In the data rows, zero lies at 4.5, halfway between 4 and 5.
Here are some points:
ndarray[4 4 5 5 7 5 7 4 5 5 4 5 5 8 4 4]
ndarray[3 4 1 4 7 3 3 1 4 1 5 4 2 4 4 1]
ndarray[4 4 5 5 4 6 2 5 6 6 4 3 3 4 5 7]
ndarray[6 4 9 3 5 6 7 7 5 8 5 8 8 4 7 9]
ndarray[5 2 8 2 5 6 5 8 7 8 4 5 8 4 2 4]
ndarray[6 2 6 4 4 5 6 6 4 4 3 7 6 6 6 4]
ndarray[7 5 6 5 5 7 4 8 6 9 4 3 6 5 5 6]
ndarray[5 5 7 5 3 7 6 7 6 5 3 4 5 4 5 7]
ndarray[4 4 3 5 4 3 5 3 4 2 6 4 5 5 4 2]
ndarray[4 7 7 5 3 5 3 5 4 4 3 3 5 4 3 4]
ndarray[3 3 6 5 5 5 7 3 3 4 7 4 5 5 4 3]
ndarray[4 3 5 4 6 6 5 6 4 5 6 6 5 5 6 6]
ndarray[4 4 5 5 3 5 3 5 7 6 5 7 6 4 5 3]
ndarray[3 3 3 5 2 5 6 3 3 3 4 4 6 5 5 2]
ndarray[7 3 2 5 4 3 5 2 2 5 6 2 2 5 5 4]
ndarray[7 4 4 2 4 1 6 2 4 4 2 2 5 5 2 1]
ndarray[5 4 1 5 3 2 3 2 3 2 4 4 2 3 4 1]
ndarray[3 3 6 6 4 5 5 4 6 4 4 4 8 6 4 2]
ndarray[4 7 4 5 3 3 5 4 6 6 5 4 3 5 3 4]
ndarray[7 6 4 3 5 3 2 5 6 7 4 3 1 4 4 4]
ndarray[5 3 0 6 4 2 3 1 3 1 8 4 0 2 4 0]
ndarray[5 3 4 4 3 6 5 6 5 7 4 3 5 4 4 6]
ndarray[6 2 0 4 4 1 3 1 2 1 5 2 1 5 5 0]
ndarray[6 4 3 4 2 0 4 2 4 2 4 2 0 5 3 0]
ndarray[3 5 5 5 3 4 6 4 5 4 6 1 5 5 4 5]
ndarray[4 7 6 4 5 7 6 4 6 8 5 6 6 3 6 9]
ndarray[5 3 6 4 6 6 5 5 5 4 4 7 6 5 5 3]
ndarray[6 5 4 4 6 6 6 6 5 7 4 9 6 4 6 6]
ndarray[3 5 5 6 1 4 6 3 6 6 5 6 6 3 5 5]
ndarray[3 4 3 6 5 3 4 4 4 3 6 4 1 5 4 3]
ndarray[4 5 2 3 5 5 6 6 4 6 4 5 5 5 4 4]
ndarray[1 7 6 7 5 8 5 2 3 7 6 6 3 6 7 7]
ndarray[5 2 3 2 6 1 5 5 4 6 5 4 6 3 3 2]
ndarray[3 6 4 3 6 2 6 6 4 4 5 4 7 6 4 2]
ndarray[5 6 5 5 6 5 5 4 1 6 6 4 4 7 5 6]
ndarray[4 6 5 2 4 5 5 7 5 6 2 3 5 5 4 5]
ndarray[5 2 4 3 7 6 5 4 3 4 6 4 5 5 6 6]
ndarray[4 3 5 4 8 5 4 4 5 7 5 4 5 6 5 7]
ndarray[3 7 4 5 5 5 5 2 3 3 7 6 2 5 5 3]
ndarray[9 3 8 3 5 3 5 7 4 8 2 5 7 5 4 4]
ndarray[3 5 3 5 3 5 7 5 5 5 3 5 5 6 5 5]
ndarray[4 4 2 7 3 6 4 1 3 4 6 5 2 4 6 5]
ndarray[6 7 9 5 6 9 5 8 6 9 4 5 5 4 4 9]
ndarray[7 4 2 4 4 1 3 4 5 4 4 4 3 5 3 2]
ndarray[5 2 5 5 4 4 5 4 4 4 4 6 5 2 5 5]
ndarray[4 4 3 3 4 0 5 3 5 0 2 3 5 5 3 2]
ndarray[2 6 4 6 5 6 4 1 5 4 5 3 3 5 5 5]
ndarray[2 4 3 4 5 6 5 2 3 4 7 3 3 7 5 5]
ndarray[6 3 6 4 5 3 5 8 8 5 3 5 7 3 5 4]
ndarray[6 6 9 3 5 6 5 8 7 8 3 6 7 4 5 6]
ndarray[4 5 7 4 7 5 5 6 4 6 4 2 5 6 5 7]
ndarray[6 5 5 4 5 7 4 5 5 7 4 5 5 6 8 6]
ndarray[7 5 4 2 4 3 4 7 5 6 2 7 6 4 5 3]
ndarray[4 6 7 5 4 9 7 6 5 6 6 6 6 4 5 9]
ndarray[7 2 5 4 5 5 6 3 4 1 5 2 3 6 3 3]
ndarray[5 4 2 6 4 4 5 3 4 3 5 3 5 4 3 3]
ndarray[6 5 8 4 5 9 5 7 7 7 7 5 6 5 5 7]
ndarray[3 6 6 8 4 8 3 2 3 3 7 5 2 4 6 6]
ndarray[3 4 5 5 5 5 6 4 4 4 6 5 5 5 4 7]
ndarray[6 4 5 4 4 5 4 7 6 8 4 7 5 1 4 5]
ndarray[9 6 6 2 4 4 6 7 6 7 0 2 5 6 4 7]
ndarray[9 4 4 3 4 3 2 7 6 6 0 5 5 3 4 4]
ndarray[7 6 6 5 8 7 1 8 6 9 4 9 4 4 6 8]
ndarray[6 3 5 3 3 4 6 2 5 4 4 7 4 4 5 4]
ndarray[6 5 9 6 6 8 6 8 7 8 6 5 8 4 6 9]
ndarray[6 6 6 4 7 7 5 5 2 8 6 5 5 6 6 6]
ndarray[4 4 2 4 6 0 4 1 3 0 5 7 4 3 4 0]
ndarray[5 0 4 4 4 2 4 4 2 3 3 5 5 3 5 1]
ndarray[7 4 1 2 4 0 4 4 2 4 4 3 3 5 3 0]
ndarray[6 6 5 3 4 5 4 5 5 6 2 5 3 4 4 6]
ndarray[3 6 5 8 4 7 4 3 5 5 7 6 5 4 5 9]
ndarray[2 4 2 4 2 3 4 3 3 0 6 4 4 3 4 3]
40 more points follow, each with its number after it:
ndarray[6 4 1 4 4 1 4 4 5 4 4 2 3 4 3 2] 0
ndarray[6 4 3 5 3 3 3 6 7 4 4 8 3 5 4 4] 1
ndarray[3 3 3 6 5 6 5 3 5 3 4 5 5 4 5 3] 2
ndarray[2 5 6 5 4 7 5 4 5 4 8 6 6 4 5 5] 3
ndarray[6 3 5 4 5 4 2 7 6 6 4 5 6 4 3 5] 4
ndarray[3 6 3 6 6 3 5 2 4 2 4 4 3 6 5 3] 5
ndarray[5 3 2 3 3 1 3 3 2 1 3 0 2 6 2 0] 6
ndarray[5 3 6 2 4 2 4 5 5 4 3 2 6 4 3 2] 7
ndarray[6 2 8 3 5 2 6 9 8 7 1 4 7 4 3 5] 8
ndarray[1 7 5 7 4 9 7 4 4 8 6 5 5 6 4 9] 9
ndarray[2 3 6 6 3 6 7 2 2 3 6 4 6 5 5 7] 10
ndarray[4 5 7 4 5 6 7 3 6 5 6 5 7 4 5 6] 11
ndarray[5 3 4 5 7 5 4 2 3 4 5 4 5 6 4 4] 12
ndarray[3 6 6 6 8 9 4 6 5 7 8 5 5 6 6 8] 13
ndarray[6 4 4 5 6 4 4 6 5 4 2 7 3 4 4 3] 14
ndarray[5 3 2 5 5 2 1 0 4 0 5 2 0 5 4 0] 15
ndarray[6 5 4 4 5 6 2 5 6 6 5 4 4 4 4 5] 16
ndarray[6 7 6 9 6 6 3 6 4 6 6 7 4 3 6 5] 17
ndarray[5 3 4 3 4 2 5 4 2 3 6 1 4 5 4 1] 18
ndarray[3 5 6 3 6 4 3 5 6 6 4 5 6 2 3 5] 19
ndarray[8 3 4 4 5 8 4 4 4 5 5 5 3 3 5 6] 20
ndarray[5 4 6 4 5 6 6 7 5 5 6 7 6 5 4 6] 21
ndarray[2 3 3 5 3 4 4 5 3 1 6 4 3 5 3 1] 22
ndarray[4 4 6 8 4 3 5 5 5 3 6 5 6 4 4 5] 23
ndarray[4 4 5 5 1 2 3 6 5 5 4 2 4 3 3 4] 24
ndarray[6 4 2 6 4 3 5 3 4 3 6 2 3 5 5 4] 25
ndarray[4 9 6 6 6 6 3 8 5 9 4 8 5 3 5 8] 26
ndarray[7 4 4 5 6 4 4 7 4 6 3 6 4 4 7 7] 27
ndarray[4 1 2 3 4 0 3 1 2 0 4 4 5 5 4 0] 28
ndarray[0 3 5 8 3 6 5 2 5 1 8 3 4 4 5 4] 29
ndarray[3 4 6 1 3 3 4 6 7 5 3 2 7 3 3 4] 30
ndarray[4 3 3 4 3 6 6 4 4 4 4 1 6 4 3 5] 31
ndarray[4 3 8 4 3 4 6 3 3 2 5 1 6 5 4 3] 32
ndarray[3 4 5 4 3 6 7 7 6 5 4 5 6 6 5 5] 33
ndarray[8 5 3 4 4 4 3 8 7 7 1 6 5 2 4 6] 34
ndarray[2 5 3 7 3 9 7 4 5 5 7 5 5 5 6 9] 35
ndarray[1 5 2 7 4 5 3 1 4 2 6 6 4 3 3 3] 36
ndarray[6 4 5 3 5 7 5 7 4 5 6 5 6 4 4 6] 37
ndarray[5 7 8 5 6 8 6 9 6 9 4 7 7 4 4 8] 38
ndarray[4 4 7 5 6 4 3 5 3 3 5 3 5 4 5 3] 39
Which three of these numbered points are nearest to each point below, looking only along the 2 directions in which the first points spread most? Their numbers follow each, nearest first.
ndarray[8 4 8 2 5 3 4 8 6 8 2 5 7 3 3 6] > 8 34 4
ndarray[5 6 7 8 6 9 5 6 6 7 7 8 5 4 6 9] > 13 9 26
ndarray[3 4 6 6 2 1 4 6 5 3 5 3 7 5 3 0] > 24 0 18
ndarray[4 4 5 5 4 5 6 3 6 4 5 5 4 4 4 5] > 23 39 31
ndarray[4 3 4 3 4 1 2 2 3 0 5 4 2 6 0 0] > 28 6 15
ndarray[1 6 5 6 2 7 7 5 5 4 4 7 7 4 5 6] > 17 11 3
ndarray[2 2 5 3 6 5 7 5 5 3 5 5 7 6 3 4] > 39 31 16
ndarray[4 8 3 7 5 9 3 5 4 6 6 8 4 4 6 8] > 35 9 13
ndarray[2 3 0 7 3 1 3 2 3 0 5 2 2 3 3 1] > 15 28 6
ndarray[4 4 5 5 3 8 5 3 5 5 6 5 4 4 5 6] > 3 17 10
ndarray[5 8 9 4 5 7 6 8 7 9 5 4 7 5 5 9] > 38 26 21
ndarray[7 5 2 6 5 7 2 5 5 8 3 8 5 4 7 9] > 21 11 37
ndarray[7 7 4 4 8 7 5 6 4 9 5 9 5 5 8 9] > 26 38 13
ndarray[5 4 2 6 2 3 5 3 4 1 5 6 1 3 5 2] > 22 25 5
ndarray[6 4 8 3 8 4 5 5 4 5 4 6 6 4 5 6] > 27 37 19
ndarray[6 5 5 6 3 4 5 7 7 4 4 6 5 4 5 5] > 19 27 16
ndarray[3 5 6 3 6 5 7 4 2 4 6 3 7 6 4 4] > 23 20 39
ndarray[5 4 5 4 4 5 7 5 3 7 4 4 5 4 6 6] > 33 16 37
ndarray[3 4 2 6 3 8 5 3 5 4 6 4 3 5 4 7] > 10 3 29
ndarray[4 2 1 6 5 1 5 0 1 1 5 5 1 6 6 0] > 15 28 22
ndarray[3 6 5 6 2 7 6 4 5 7 5 5 6 5 4 7] > 17 11 3
ndarray[5 4 5 6 4 7 8 6 6 9 4 6 7 4 7 9] > 26 38 21
ndarray[5 3 7 4 7 6 5 6 6 5 5 5 6 3 5 5] > 37 33 21
ndarray[7 3 0 2 2 0 2 1 4 2 3 1 1 4 3 0] > 6 28 15
ndarray[3 6 4 7 4 5 4 2 5 4 7 7 3 4 5 5] > 10 29 3
ndarray[4 4 7 3 4 5 4 7 6 4 4 3 5 4 6 4] > 19 27 16
ndarray[8 7 7 3 5 5 5 7 5 9 3 4 6 3 5 5] > 34 4 27
ndarray[7 4 7 5 5 9 7 5 3 8 6 7 7 4 7 8] > 26 13 38
ndarray[7 5 4 2 4 4 5 5 5 5 2 5 6 4 5 4] > 30 4 14
ndarray[6 3 8 3 5 5 5 9 7 8 1 5 8 4 4 8] > 8 34 38
ndarray[6 4 3 4 5 4 6 4 3 5 6 5 5 6 5 3] > 31 39 32
ndarray[6 4 5 4 5 5 3 4 7 5 4 4 4 5 4 4] > 1 16 14
ndarray[6 3 4 6 8 5 3 3 4 4 5 7 4 4 6 6] > 23 20 12
ndarray[6 7 6 5 6 7 5 5 4 7 6 7 4 4 8 9] > 13 26 17
ndarray[5 5 7 4 4 5 5 7 5 5 2 2 8 6 4 4] > 4 27 34
ndarray[2 4 5 3 4 5 6 6 4 5 6 3 8 6 3 6] > 20 16 33
ndarray[4 5 7 5 5 4 4 5 6 4 5 4 5 4 4 4] > 16 20 23
ndarray[9 5 4 2 6 2 3 4 5 5 2 5 3 4 4 2] > 7 30 24
ndarray[3 5 3 9 4 5 4 0 2 3 6 3 3 6 6 6] > 29 36 10
ndarray[4 6 6 4 3 4 5 5 5 5 5 3 5 6 3 4] > 16 39 31
ndarray[4 5 1 9 5 7 4 1 3 4 7 5 3 5 5 6] > 29 10 36
ndarray[4 6 6 5 4 5 5 3 2 6 4 4 7 5 5 5] > 20 23 16
ndarray[5 5 7 2 8 5 4 7 6 7 5 5 6 5 6 5] > 27 37 21
ndarray[5 6 4 3 4 4 6 6 3 7 4 6 5 5 4 6] > 19 27 33
ndarray[3 4 1 8 3 6 5 1 2 3 6 5 2 6 5 6] > 29 36 10
ndarray[6 3 2 5 4 6 3 4 4 4 5 4 3 5 6 4] > 12 2 32
ndarray[3 4 4 3 5 4 4 4 4 3 7 4 3 4 4 2] > 25 5 32
ndarray[6 3 5 2 4 1 4 7 4 3 2 3 5 3 3 2] > 7 30 24
ndarray[7 7 3 5 5 5 4 4 4 6 4 4 1 4 6 6] > 23 20 39
ndarray[5 5 6 5 4 6 6 5 3 5 6 4 7 6 4 4] > 20 16 33
ndarray[6 7 3 4 8 6 5 6 2 6 6 2 4 5 5 5] > 20 23 16
ndarray[7 4 6 4 6 5 5 6 4 6 4 5 6 4 6 5] > 27 19 37
ndarray[6 6 4 5 6 6 6 6 5 7 4 7 4 5 6 7] > 21 37 11
ndarray[5 2 3 4 4 5 6 3 2 2 6 6 4 4 5 3] > 25 5 2
ndarray[9 3 2 2 7 3 1 6 4 5 2 6 2 4 5 3] > 7 30 24
ndarray[6 5 5 4 7 3 5 5 4 3 4 6 5 5 4 3] > 1 24 14
